128 stands for zero in the data rows.
Each row below has a hidden score, from 0 to 16, with 8 about the middle. What is it?
c(213, 224, 211, 199, 214, 200, 195, 192): 9
c(127, 121, 102, 122, 115, 112, 129, 133): 5
c(181, 186, 166, 186, 175, 154, 194, 147): 4
c(115, 136, 160, 118, 148, 156, 128, 133): 16
c(088, 093, 092, 091, 081, 090, 099, 080): 9
c(158, 141, 120, 153, 146, 142, 148, 161): 4
c(121, 124, 104, 125, 114, 100, 133, 109): 4
c(140, 122, 133, 136, 128, 130, 102, 146): 9
c(117, 120, 100, 119, 109, 089, 127, 091): 4
c(121, 102, 117, 115, 108, 114, 096, 127): 9
c(127, 108, 125, 119, 113, 122, 116, 132): 9
c(129, 110, 117, 122, 116, 114, 086, 133): 8
c(132, 126, 127, 127, 119, 125, 132, 137): 8
c(148, 151, 139, 150, 142, 138, 158, 115): 7
c(100, 100, 122, 095, 112, 121, 103, 107): 15
c(106, 103, 101, 102, 093, 098, 111, 112): 8
c(096, 104, 126, 100, 116, 124, 107, 102): 15
c(112, 116, 128, 117, 118, 126, 124, 108): 12
c(115, 106, 125, 110, 115, 123, 113, 121): 12
c(106, 090, 109, 100, 101, 108, 098, 112): 11
c(136, 141, 122, 141, 129, 121, 147, 106): 5
c(124, 126, 147, 120, 135, 145, 117, 130): 15
c(158, 140, 116, 154, 146, 142, 134, 162): 4
c(136, 136, 116, 137, 126, 120, 144, 142): 5
c(114, 119, 102, 119, 109, 100, 127, 100): 6
c(152, 153, 176, 148, 164, 173, 145, 158): 15
c(109, 108, 101, 108, 097, 098, 115, 115): 7
c(101, 130, 154, 096, 141, 151, 122, 128): 16
c(165, 171, 150, 171, 159, 136, 175, 131): 3
c(167, 149, 125, 162, 155, 151, 113, 170): 5
c(134, 140, 119, 140, 127, 107, 146, 103): 4
c(199, 179, 157, 192, 185, 182, 143, 201): 4
c(124, 130, 115, 129, 117, 113, 135, 113): 6
c(111, 122, 147, 115, 135, 144, 121, 121): 16
c(131, 114, 091, 126, 118, 115, 096, 138): 4
c(125, 108, 130, 120, 119, 126, 104, 129): 11
c(107, 113, 105, 112, 100, 103, 120, 111): 7
c(111, 104, 103, 107, 100, 101, 112, 117): 8
c(107, 117, 139, 111, 127, 136, 119, 114): 16
c(123, 103, 117, 116, 109, 117, 095, 128): 9
c(104, 136, 160, 102, 149, 156, 129, 133): 16
c(115, 119, 113, 119, 110, 111, 127, 101): 8
c(119, 122, 119, 123, 113, 117, 131, 098): 8
c(114, 126, 147, 119, 136, 145, 127, 121): 16
c(135, 141, 144, 139, 134, 141, 146, 121): 10
c(113, 116, 132, 117, 121, 130, 124, 106): 13
c(190, 170, 148, 185, 177, 171, 148, 190): 4
c(131, 115, 097, 128, 120, 116, 123, 137): 4
c(157, 162, 143, 163, 151, 139, 169, 125): 5
c(120, 101, 093, 113, 106, 102, 101, 125): 6
c(107, 110, 099, 111, 100, 098, 118, 083): 7
c(087, 107, 130, 088, 120, 129, 098, 105): 16
c(134, 124, 128, 128, 121, 126, 132, 138): 8
c(127, 132, 132, 131, 121, 130, 139, 125): 9
c(110, 114, 109, 113, 103, 107, 121, 105): 8
c(131, 136, 115, 135, 124, 103, 143, 102): 4
c(132, 137, 116, 137, 125, 106, 144, 128): 4
c(091, 124, 145, 095, 134, 143, 115, 121): 16
c(167, 149, 125, 163, 155, 151, 134, 172): 4
c(123, 125, 114, 124, 113, 111, 132, 129): 6
c(109, 113, 129, 113, 118, 128, 120, 110): 13
c(146, 151, 131, 150, 141, 118, 157, 127): 4
c(139, 162, 183, 143, 173, 180, 153, 157): 16
c(116, 118, 139, 111, 128, 139, 113, 123): 15
c(153, 136, 113, 150, 142, 137, 123, 158): 4
c(103, 122, 146, 107, 134, 142, 115, 119): 16
c(118, 123, 123, 123, 112, 121, 130, 100): 9
c(112, 104, 109, 107, 099, 107, 111, 119): 9
c(112, 100, 099, 106, 098, 098, 109, 117): 7
c(111, 126, 147, 116, 137, 145, 123, 123): 16
c(189, 170, 147, 184, 176, 172, 147, 191): 4
c(114, 107, 109, 109, 102, 106, 114, 121): 8
c(139, 121, 138, 134, 126, 135, 126, 144): 9
c(155, 138, 151, 151, 143, 149, 127, 160): 9
c(120, 112, 132, 114, 122, 129, 119, 127): 12
c(118, 123, 103, 123, 112, 097, 130, 113): 4
c(111, 115, 120, 114, 109, 118, 121, 114): 10
c(129, 130, 118, 128, 118, 115, 136, 135): 6
c(103, 105, 095, 107, 094, 092, 114, 088): 7
c(194, 177, 153, 191, 183, 177, 117, 196): 5
c(121, 123, 102, 124, 112, 105, 132, 126): 4
c(129, 134, 124, 133, 122, 121, 140, 107): 7
c(108, 129, 152, 103, 141, 149, 121, 127): 16
c(134, 116, 115, 128, 121, 117, 123, 139): 6
c(110, 096, 105, 104, 097, 105, 103, 117): 9
c(138, 142, 123, 143, 131, 119, 149, 106): 5
c(107, 112, 091, 112, 100, 089, 119, 092): 5
c(138, 143, 163, 143, 153, 161, 149, 138): 14
c(159, 163, 142, 164, 152, 132, 170, 152): 3
c(085, 099, 120, 088, 110, 120, 096, 097): 16
c(147, 152, 132, 153, 141, 120, 158, 114): 4
c(105, 108, 099, 108, 097, 096, 116, 104): 7
c(187, 171, 194, 184, 181, 191, 163, 190): 11
c(103, 124, 148, 099, 136, 145, 115, 121): 16
c(112, 096, 100, 108, 100, 098, 103, 119): 7
c(145, 201, 211, 150, 212, 205, 192, 195): 16
c(111, 114, 138, 106, 127, 136, 109, 118): 16
c(129, 134, 114, 134, 124, 104, 142, 113): 4
c(158, 171, 191, 152, 181, 188, 162, 163): 16
c(160, 164, 146, 165, 155, 134, 173, 127): 4
c(127, 113, 103, 122, 113, 109, 121, 132): 5
c(118, 110, 100, 112, 104, 100, 117, 123): 6
c(128, 134, 139, 134, 128, 137, 141, 115): 10
